Each named move below is a turn or a mirror, shown by a few rows before and after it. Which moves, in which order, take the first row of each later pair to the second? The first pair is answered.
Z798 (before -> after):
[ 13  12  -3   3  19   5   1  26  -5   9  -3 -10  10  -8  10]  ->  [ -3  -7 -17   5   6   1  -6  20   3  -2  -2 -13   6 -26   7]
[  5   5  25 -17  20  -2  14 -13  -7  -1   2   6  -2  23  -8]  ->  [-22 -23   2 -15   1  -9   4 -21   2 -20   4   0  -9  -3 -12]
[ -2  -4  13  19  -1  -4 -12  11   6 -23  -8  -6   0  -6 -11]  ->  [  7   7  21  18   7  -1  -8  13   2 -15  -9  -5   3   3 -10]
Z986 (before -> after):
[-19 -12 -12   0  -5   0  -2 -21  -3  -9  -4  -3  -5  -2   0]  ->  [-10  10 -12  13   9  -1  -1 -17  -8  10  -2   4   6   8   8]
[  2  -1  -1 -22 -12 -12  -4   4  14 -18   7  -9  -9   3 -14]  ->  [ 14  29   0  -5   4 -12  -2   9   7   6   9  -1   5  15  -1]
[  2   3  13 -11   3  11  18 -14  -5 -15  -5  12 -19  18  -7]  ->  [  6  12  13  -6   7  11  19 -12  -8  -7  -5  14 -14  22  -3]
Z68 (before -> after):
[11 10 -9 13  4 -2 -8 16  1  4  2 -2  6 -5  6]  ->  [ 10  -6  12 -13  -4   4   1   4   0 -13  -5  -7 -10   4  -9]
[ 18   7   6 -13   1   7  -6  22   7   3  -8  -3   6   0   1]  ->  [ 18   7   5 -13   1   8  -5  21   8   2  -8  -3   6   1   3]
[  1   5  21 -25  -3   5 -11 -16   3  -2  -2   0 -15   9 -16]  ->  [  3  28  -8   9   8  -5 -22   1   4  21   7   9   5  -3   5]
[-23 -16  -2   0 -12  -2  12 -28   0  -6  -9  -1 -11  -2 -12]  ->  [-22   1 -23  25  -4  -8   4 -16   0  11  -5   4   2 -11   4]
Z722 (before -> after):
[  3   5  -9   4   7  -8  -5  12   5 -14  -1   0  -2  -8  -1]  ->  [-10  15  -3   7   9  -5  -3  -8  -2  -2  -1   7   1   4  -1]
[-24   7  -1  -1  -7  -6   0 -18 -19   7   1   8  -1   6   0]  ->  [ -4 -11 -10  -9 -12 -10  -2  19 -10 -15   4  -6  -7 -14   0]
[-20  -3  18   6  -7   8   3 -31   1  19  -9   3   2  12  -7]  ->  [  9 -27   3  -6 -15   0  -4  24  13 -11  -6 -18  -8 -15  -5]
[ 13  -2  -3  11 -13   9 -15  22  -2  -8   5  -8  -2 -25  12]  ->  [-11  16   9  20  -8  13 -11 -21 -12  15   4   8   6  -4  11]
Z340 (before -> after):
[-48   9 -19  22 -15  -5   3 -62   4  29   6   7  10   1  12]  ->  [ 56  37  18 -11  14   3  20  32   0  23   1 -14   8  26  19]
[  6  -1   5 -12   8  18  21   9 -11  -3   2  -9 -12  21 -30]  ->  [-10 -21 -16  -4  -7  13  13  11  -4 -15   5 -11 -14  -2 -32]
[-16 -17  -9  -2 -12   1  -3 -18   2  -6  -2  -5  -7 -11  -4]  ->  [  9   8  16 -13   4   8   9 -11  -6   6  -7  -2  -3  16  -2]
Pairs:
Each pair is two moves apart.
[ -2  21 -24  15  12  14 -18  -3  19   8 -11  17  24   6  19]  ->  [ 11  26 -12   8  15  16 -13   4  16   8 -12  17  23  14  19] -> Z798 then Z340
[ 24   1  12  -5   4   7   5  19  -7  -1 -12   9 -13   1   7]  ->  [-15  -1   8   6  -4   8   3 -22  -8   7 -12  20 -10   3   2] -> Z798 then Z722
[  4   1  15 -11   5   4   5  -6  -8  -5 -11   1 -14   8  -2]  ->  [ -6 -15   1  -8  -3   0  -1  -3  -3 -13  -9  -2 -16  -8  -3] -> Z722 then Z340
[ 11  -4  22 -18   6   3  13  26   5 -10  -6  -8  -7  14   9]  ->  [ -9  -6  29 -20   0   6  16  -2   2  -8 -10  -2  -9  22   3] -> Z722 then Z986
[ 27  10   3   0   3  -8  -3  29 -15   8   4   0   3  -4  13]  ->  [  9  24  14   3   8  -4   2  -6 -22  22   2  10   7  13  11] -> Z340 then Z340
[ 7  3 11 -5  7  2  1 -1 -2  0 -4 -4 -1  2  3]  ->  [ -4   2   9  -3   4   0   0 -13  -2   3  -3  -1   0   1   1] -> Z340 then Z340
[  3  16  19  -7   7  -1   8 -11  -1   6   2   1   4  11   9]  ->  [ -7  -8  14 -17  -5  -2   6 -14   4 -14   1  -5  -5  -1   0] -> Z68 then Z986
[11  0  8 -8 -2 -9 -4 15  2 -2  3 -7 -4  4  3]  ->  [ -4  -4  14 -11  -6  -6  -1  -8  -1  -3   1  -3  -5   9  -3] -> Z722 then Z986
[-58 -28 -31  10 -12  -3  -2 -30   8 -14   9   4  12 -15   0]  ->  [25 35 -5 14 31  1 11 38 -3 19 10  2 31 19 26] -> Z986 then Z340
[-27   9 -17  22  -5  -5  -3 -25   2  21   4  12   8  -2   5]  ->  [ 28   3  25 -23   2   5  15  15   4  -4  -4  -8  -8  16  -8] -> Z68 then Z340
[ -6   2 -10  21   7  -5  -3  16   1  -1  13  -8  16 -17   5]  ->  [-3 16 -1 21 14 -3  2 11 -4 10 11 -4 19 -4  7] -> Z798 then Z722
[ 24   9 -18   6   6  -4  -1  28   7   1   0  -5   7 -10   8]  ->  [-23  -6 -25  14  -8  -5  -3 -20   6   3  -1   5   5 -13  -1] -> Z340 then Z986
[ 38 -15   9 -28   5   4   0  48   3 -15  -5  -5 -12  -4   1]  ->  [  6  27  29  -7  20  11   7 -19 -15  29  -8  23   5  33   3] -> Z340 then Z798
[ 29  23 -11  20   1   4  -7   7  16 -16  19   1  13   2   6]  ->  [ 13  29 -11  26   1   4  -8 -15  12  -7  19   8  17   7   6] -> Z340 then Z798
[-20  -6  10 -29  -3  -1   7 -12 -12 -11  -7  -8  -6   5 -23]  ->  [ -2   5  17 -33   3   2  11   2 -14  -9  -8 -11  -4  14 -19] -> Z722 then Z798
[ -1   5 -37  26  -4  -7   0  13  -8 -24  -8  -8   7 -24  -4]  ->  [ 21   8 -24  14   1  -4   5  30  -9 -28  -9 -14   3 -18  -6] -> Z340 then Z722
[ -8 -14   1  -3 -24 -14  -5 -17 -15   4   2   4   1  -3   0]  ->  [ 19   8   8   1  -9 -13  -2   5 -19  16   2   4   9   8   8] -> Z340 then Z68
[ 24 -17   5 -25   1  18  -1   2 -17 -29  -6  -9 -20  14 -30]  ->  [ -4   2 -47  34   5   3 -24   1 -16   2   6   5   6 -13  -3] -> Z340 then Z68
[  9  -7  14 -17  -6   1   1   3   1 -10  -4  -3  -6   2  -8]  ->  [ -7 -14  -7  -4 -11  -5  -8   0   4 -12   2  -1  -3 -13  -5] -> Z986 then Z798
[-13 -19 -15 -13 -14   2   5  -6  10 -17   6  -6  -5   0  -8]  ->  [ 12  -9   2 -23  -5   5  13  11   8 -16   4  -8  -4  11  -9] -> Z340 then Z722
[-32 -18  -3   3 -10  -1  -4 -29  -3 -17   0   3  -4  -9 -15]  ->  [ 31  -3  12 -12   7   2   2  32  -3 -23   0 -11  -4   0  -7] -> Z798 then Z722
[-35  11   3  20   0   4   4 -40  -3  24   3  16  -3  -2   0]  ->  [-27 -20 -27  21 -14  -6  -8   0   9  -4   8  -1  -9 -40   4] -> Z340 then Z340
[-19   5  -6  18   3   4  -4  -1   2   7  18  -4  27  17  19]  ->  [-5  9 16  0  7 10  5  0 -1  4 14 -6 22 33 12] -> Z986 then Z798
[ 24   3   1  -3   3   7   0  30   0 -11   3  -5  -9  -6  -1]  ->  [-12 -10  13 -11  -7  13   3 -18  -4 -12  -2   2 -16   3 -16] -> Z722 then Z986
[ 37  12  17 -27  -5  11  11  27  -8  -4  -7 -18   1   7   4]  ->  [ 23  35  19 -12   4  13  11   2 -14  21  -7  -3  12  23   9] -> Z340 then Z798
[-13  -8   8  -6  -4  -2   4 -16   1  -5  -2  -9  15  -7  -4]  ->  [ -2 -14   4  -8  -5  -4   2   0   4 -12   0 -13  12 -14  -2] -> Z340 then Z340
[ -5  15 -12   3   4 -10  -5  -3  10  14   6  22  10 -25  29]  ->  [ -1  24  -1   0   9  -6  -2  -7   5  20   4  24  10 -14  27] -> Z722 then Z340
[ 20  32 -11  27   7  -3   1  31  -2  21  -3   0  14  -2  23]  ->  [ 1 38 -7 32  7 -1  2  2 -8 31 -4 11 16  8 21] -> Z340 then Z340
[ 30   4  18 -13   8   5   2  32   3  -8  -4  -7   0   5   2]  ->  [-30  -6  12  -2  -6   7  -2 -35   0   2  -5   8   2   6  -9] -> Z798 then Z340
[-23  13 -14  18  -1  -1   0 -16  -2  17   6  11  13  -6  10]  ->  [-12 -10 -25   9 -11  -5  -5  13   5  -7   7  -3   2 -26   8] -> Z340 then Z798
[-14  16 -11  27  -5  -4  -7  -7  -8  11   2  11   4  -4   3]  ->  [-21  -9 -12  12 -20  -6  -7  -7  -2 -12   0   2  -8 -18  -6] -> Z986 then Z722
[-43  -1  -3   0  -4  13   2 -41  -7  -4  -6  12   7 -11 -16]  ->  [  5 -11 -23  -3  -2   5  -4  37   5 -25  -1  -9   5 -40  -4] -> Z986 then Z722
[ -8  -9   8  -9  -9   1   3 -19  -3  -2   0  -1  -4   6 -11]  ->  [14 15  5  4  6 -1  4  3 -7 14  4  1  8 11  3] -> Z722 then Z986
[-18   9   6   3  -2  13  10 -15  -6   5  -7 -10 -26  -8  -7]  ->  [  7  21  -1  11   7   9   7  16  -5  10  -4 -14 -20 -11   2] -> Z340 then Z68
[ -3 -26 -20  -8 -15  -9 -17  24   8 -22  -4 -14  -9 -25   1]  ->  [-29  19   0  12   4  -1 -10 -35 -10  24  -6  13   9  14   5] -> Z340 then Z68
[  7 -20 -22   0 -12 -18   0 -20  10 -23   9  -3  -6 -25   5]  ->  [ 40  16  16 -11  10  -6  15 -15  -1  -3   4   2  -1  14   7] -> Z722 then Z340
[-12  13  -7   4 -11   1 -12  -5 -11  17 -17  -6   8 -11  -8]  ->  [  0  -1   2 -14 -15   2  -7   7 -10   0 -19 -15  -2 -13 -15] -> Z340 then Z986
[20  1  0  5  2 -3 -3 28  2 -5  0 -5 -1 -8  1]  ->  [-10  15   8  14   4   2  -1 -18  -5  16  -4  11   5   7   0] -> Z798 then Z722
[ 29  17  28 -16  11   8  15  11  -3   4 -11 -15  -9  26  -4]  ->  [ 24  27 -12  22  16  -5  -2  30   0  18  -1 -11   8   1  16] -> Z986 then Z68
[ 21   3 -23  29   6  -9  -4  36   5  -8   4 -11   7  -8  12]  ->  [-26   3 -26  42  -2  -8  -6 -20  -1   6   3   6  11  -3   7] -> Z722 then Z798
[  8   9  -1  -5  19 -16 -13  10  -8  26   2  18  12  12  -4]  ->  [ -6 -13 -22  -1   6 -21 -22  14  -1  12   5  12   9 -13  -5] -> Z986 then Z68
[ 46  -6  11   8  17 -19   2  31  -2 -18  12  18   5  -9  13]  ->  [-22 -25   4  15  -2 -19  -2 -42  -4 -17  10  32   2 -13  -1] -> Z986 then Z340
[-21  -2  -1  -7 -14  -4   2   1   2 -28  -6  12  -7  -7  -3]  ->  [  7  16  13 -12  -1  -2   8  19  -2 -20  -8  10  -3   8   2] -> Z798 then Z722
